Each path is a new rotation, seen through one point. The rows after it are directions, each followed by how far the rotation turns it, in degrees a step (0 if it stays put).
Each turn is a multiple of 5 degrees from 10 to 175, or 0.
Each row of a path follows its step; steps can be skipped.
path 1
step 9: [ 46  -4  -5 -22  -4 -17  -7  -9  20 -15  18 -11 -27 -15  -2  -9   5 -32
  -1 -32 -21  -2  -2  31  -6 -22  -8  46  59  15  40  29  -4   2  22   0
 -53  -2  -1   5  44  27  14  45 -13  16   5  23  31  19 -41   3 -27  -2
   3]
step 11: [-11  31  30 -18  -1 -40 -14 -31 -26  -5  16 -19 -31   8   9  36  16 -49
  -8  -3   1  12  -3 -22 -12  29  -7  10  -2   8  28 -31  36  -2  -7  27
   3 -12  35   4  -2  -1  14  16 -44  -9 -16  63 -31 -54 -26  18 -25   1
  -9]
step 14: [ 26  25  24 -20  47 -16  33 -12 -26 -24 -36  25  16  67   2  36 -28  11
 -31  15  -5  -2  25  -6   2 -23 -14  -9  27  -7  11   0  34  13 -22   0
  21   0  62  -8  17   6  13   5 -58 -18   1 -12  10  -1  -7  -5  14 -15
   5]
step 16: [ 60  10 -31  -5  17 -42 -27 -11  -8  -4  -1 -10 -24  31 -16  14   4 -25
  12  16   1  37 -26 -13  -5 -10  10 -14  20 -25  13  14 -15  11  17 -10
  59  -8   7  11  -8   6  -4  -2  26   6   7 -34  70 -52  13 -35  12   6
   7]
step 18: [  2  -7 -20 -10   9 -15  -6 -23 -34 -17 -21   5   1  -5 -12 -21   1 -13
  24 -37   6  -4  38 -46  -4 -25 -18  11  23 -15 -32   3 -38  21  35  21
 -30  28   5  -8  13   4 -35  55  23  31 -33  21  29 -31 -25 -19 -44 -24
  16]
step 22: [ 24   5 -21 -12   7 -21  -4   3  21  65  12  -4 -23  17  -2   4  -7 -15
  18 -12  -7  24 -58 -12  -8   1  11 -26   7 -12   4  15 -50  15 -23 -13
  14 -55  32 -10  -3  41 -22  14 -25  27   3  29   7 -39 -22  32  31  23
  -6]
step 25: [ 47 -51 -11  14  28 -20  -5  -3  40 -29 -24 -23 -32  25 -23   5 -30  -5
  20   8 -45 -31 -24  12 -21 -13  24 -27 -21  -1   9  20 -23   9  24  -2
  24 -13  50 -20  -7  27 -14  16  -8   0  -8 -18  -9   1  19 -18   8 -54
   7]
step 33: [ -2  15   2   5  41  -2  -8  22 -44  51 -14  51  32  23 -28 -34   1 -11
 -18 -29 -28 -15 -19  22  19   0 -14 -14  18 -37 -28  33  -5   2  13  16
 -17  15  65  15   6  23  15  -7   0  18  20 -31   8   9 -13  -4  18  31
   5]
step 36: [ -3 -34  -8  -1  -5  13 -34 -20 -21   0   7   3  20 -22  -7   4   6 -68
  -7   5 -57 -14 -32  14 -18 -26  12  13 -21 -35  -1 -28  -6 -16  57  31
  18  33  15   6  19   0  48  20  36  17 -14 -21 -21   8  20  12   6   8
   9]
[  6   8  -3  -1 -11  -1   1   1  -6  15 -12   0   4  14   4   1 -13   3
  16   5   0   4   6  -7   4 -13  -4   1   1   1  -3   1 -10   0  -9   5
   8   2  -7   2   7  -7   8   2   3   6   3  -4  -4  -1   0  -3  -1  -4
  -4] | 175
[  1   9  -6  -6  -1   1  -6  -8   0  -5  -1  -2   4   1   0   3 -14  -1
 -10   6  -3  17 -11   5   0  -1  -8   3   1   8   9   0  11   0  -9  -8
  -6   5  -9  -3   2   2  -5   9  -8  -2   3   8   4  -6   0  -4  15  -4
   1] | 140
[ -3  -5   6   5   2   3 -11  20  -1   5   1   3   1  -1  -5   3  -8  -6
   4  -5   2   6  -4   2  -7   5   8  -1  -5  -2   1  -2  -3 -11  -8  -2
  -7  15  -3  -2   0   8  -3  -6  -4  10  -4  -7 -13   7  -2 -12   3   0
  10] | 10
[ -5 -14  -7  16   2   5   1  -1   2  -1  12  -6  -3   7   8  10  -7  -1
  -1  15   4  -7  -2   0   4   0   1   7  10   4  10   0  -5  -6   8   4
   6  12   4   5  -2   3  10  -4   0  -2   7   5   0 -10  -4  -1   2  -1
   2] | 70
[  4  -8  -3 -11  -4   5  -8   6  15   7  -3   3  -5 -14  -3   2   1  -4
   1   5  -4  -1   0  -6  16  -5   0 -10   8   0   6   0  -2   0 -10  -2
   4   0   3  -2 -13   7  -5  -4   0  -5  -2 -10   2 -12   6   0  -2  -7
  -8] | 120
[ -8  -8   1  -4 -12   6  14  -6   4   2   1  -5   0  10  -1   8  15 -11
  -9  -5  -5   5   7 -11   7   7   7   5   6  -1  -3   1  -2  -9 -13   0
  -2  -4  -1  -4   2  -3  -3   2   1   7  -2   9  -8   0   1  -1  11   4
   0] | 40
[ 10  15  14   1   2  -2   6   8   5   7   2  -9   2   0   0  -5  -4   5
 -10   0   2   3  -3   0   9   0  15   2  11   5   3   8   6  -7   2   2
  -6  -7   4   5   4   4   4  -8   6  11   8  -3  10  -3   2   4  -1   3
   7] | 60
[ 11  -4  -2   1  -8  -3 -12  -1  -7   8   5  -1   4  -9  11  -3   8   1
  -5  -3  17   2   2  -2 -10   2 -11   6  10   0  10  -3  -5  -3  -3  -4
  -5 -10   6   3  -2  -4   4   1  -8  12 -12   0  -1   0  -5   6   3  -1
  -5] | 170
path 2
step 0: [ -4   3   6  54 -15 -20 -22 -18 -21  27 -31  -1 -16 -12  11 -14   4 -12
  16 -11  -1  29  21   6  18  11   2 -22  -5  36   0  14  22  24   1 -23
 -53  36  40  23  47  -8  12 -14 -33  11  -9  38   0   5 -11   6  33  30
  21]
step 11: [-35  20  -8  11  33 -12  14  10  -8  26 -16  16 -15  35 -33  55  -5 -22
   8  -9  12  -8   5  -8  67  -7 -10  -1  -7  -1 -30  30  17 -19  11  -6
 -14   7   6  46   9 -35  36  -4  -7  10 -31 -12  12  17 -10   6   7  39
 -33]
step 22: [-12 -24  -1   1   0   3  40  24 -11  36 -23 -12  -7  17 -19 -36 -39   1
  23   7 -20   2 -41  -7  51  23 -41 -35  10 -15  -5  16  21  14  39  44
  28 -14 -14   7  -9   0  33 -24  -3 -20 -17 -10   8   6  22  25  15 -15
  10]
step 27: [-21  32  42 -48   4 -19  -7  25 -17   2   4 -26 -45  27 -16  33  -5 -27
  31  19 -25   9   4   5  20   4   7   7  26 -13 -21  21   7  -2 -30  -5
 -19   9  60  19   0 -15  28 -17  33  30 -38   5  13   1  10 -11  15  17
   6]
step 28: [ 37 -30   8  -9   3 -12  20 -38  29  -9 -14  31  -7 -12 -19   5  -6 -10
  30   9 -21 -11  27  25  29  41 -35 -45  17   8 -10  31  23 -10  31 -19
 -21   2  14   3  25 -14 -19   1  -8 -22  11  31  -5   2 -31  14 -23  54
  18]
step 29: [-17  18  14  21   6 -36   9 -16 -24  -4  -9 -18 -21  22  32 -33  20  -9
 -27  11 -29  -5  -2  27  -1  10 -26 -37  -5   2  36  17  -5   9 -16 -45
  21  36  23  -7   7  29  11  16 -31  -9 -52   0  25 -35  24  10  38  -2
  17]
step 32: [ 28 -17 -25  41  -6  -9   2 -19  -5  -3 -24 -13 -16  29  13 -15  15  15
  12  46  45  13  19 -32  14  -3 -10 -32  26  10  13  21   1  10   7 -31
 -37  56  46  -7  45  11  15 -12 -14  15   8 -15  -8   4   7 -17  21   4
  16]
step 35: [-15  24  16   7 -19 -45  -8   9 -13  -3  -9   9 -48  26  19   0  -4   1
  28  21  15   5  -6 -11  38  41  11 -31  -1 -39  28  -9 -19 -41  60  -2
   9  18  30 -15   6   5 -12 -22 -15   9  16  11 -24  23  24 -37 -12 -17
  -4]
step 37: [-29 -24 -25 -23 -31   9  13 -17 -14  10 -43 -38 -19  -8 -29  -6  24  13
  -1  35 -30   8   2  -9  23  17 -14  17 -16 -12  30   7 -30 -15  10   3
   6 -25   8 -24  14 -23 -22 -15 -80   7 -11  22  13 -25 -18  13   7  10
  -4]
[ -8  -2   8   3   6  -1   1  13  -9   4   2  -3  -1  -4  -3  -3  -6  -2
  12  -6   9  -6  14  -8   5  -1  -6   1 -10  13  -2   4  11   8   0   2
   9  -4   1  -6  -2  -6   0  -3  10  -2   5   7   1  -4   7 -14  -2   7
   2] | 130
[ -7   4  -1 -11  -5  -2   0  -4   2   3   0  -4   1  -8   6 -13  -5  -6
  -1   4  -8  -3   9  -8  -3  -4  -2   1   6  -2  -5   9   1 -14   5 -10
 -14  12  10 -11   1   3   0  -4  -8  -4   4   8   3   1  11  -3  -5  -3
   8] | 10
[  1   0   5  -1  -5 -11  -1   1   5   6   1 -15   0  -4   2   1  -9  -1
   0  -8  -1  -3  -6   1  -3  -8   1   4 -15   8  -8   1  -3   1   6  -7
  -4   9  -3  17   3   4  12   0   6   5 -14  -8   7   0  -1  -1  10  -3
   8] | 160
[  5  -3   0  -3  -9   5  -2  -5   6  -7   0  -4  -9  -4  -7  -4  -3   7
   8   7   6 -12   3 -12   3  -2   5  12   0   2   7   3   5  -5 -16   3
   6   5   1  -3   1  -6  11  -9  -2   8   7  -4   3  -3 -12   7   6 -10
  -2] | 65
[  7  -4  -6   6   5 -11  -6  -6  -1  13   1   3   0   1  16  10  -1   1
  -4   0   0   2   9   1  10   2   6   2   2   2   3   7  -4   4  -5  -1
   4  -4  -9  -8  -9   2   6  -3 -13  16  -2   2   5   1   0  -7  -6  -3
  13] | 125
[ -4  14   3  -9  -7  -5   3   0   5  -6  -6  -3 -20  -1   5   3   3   2
   0  -2  -1  -5   0   3  -7   6  -4   1  -4  -1  -3  -3  -7   2   4  13
   6 -10  -1  -9  -4   7   4   5  -2   4  -8   8  -7 -13  11   2   3  -8
   1] | 170
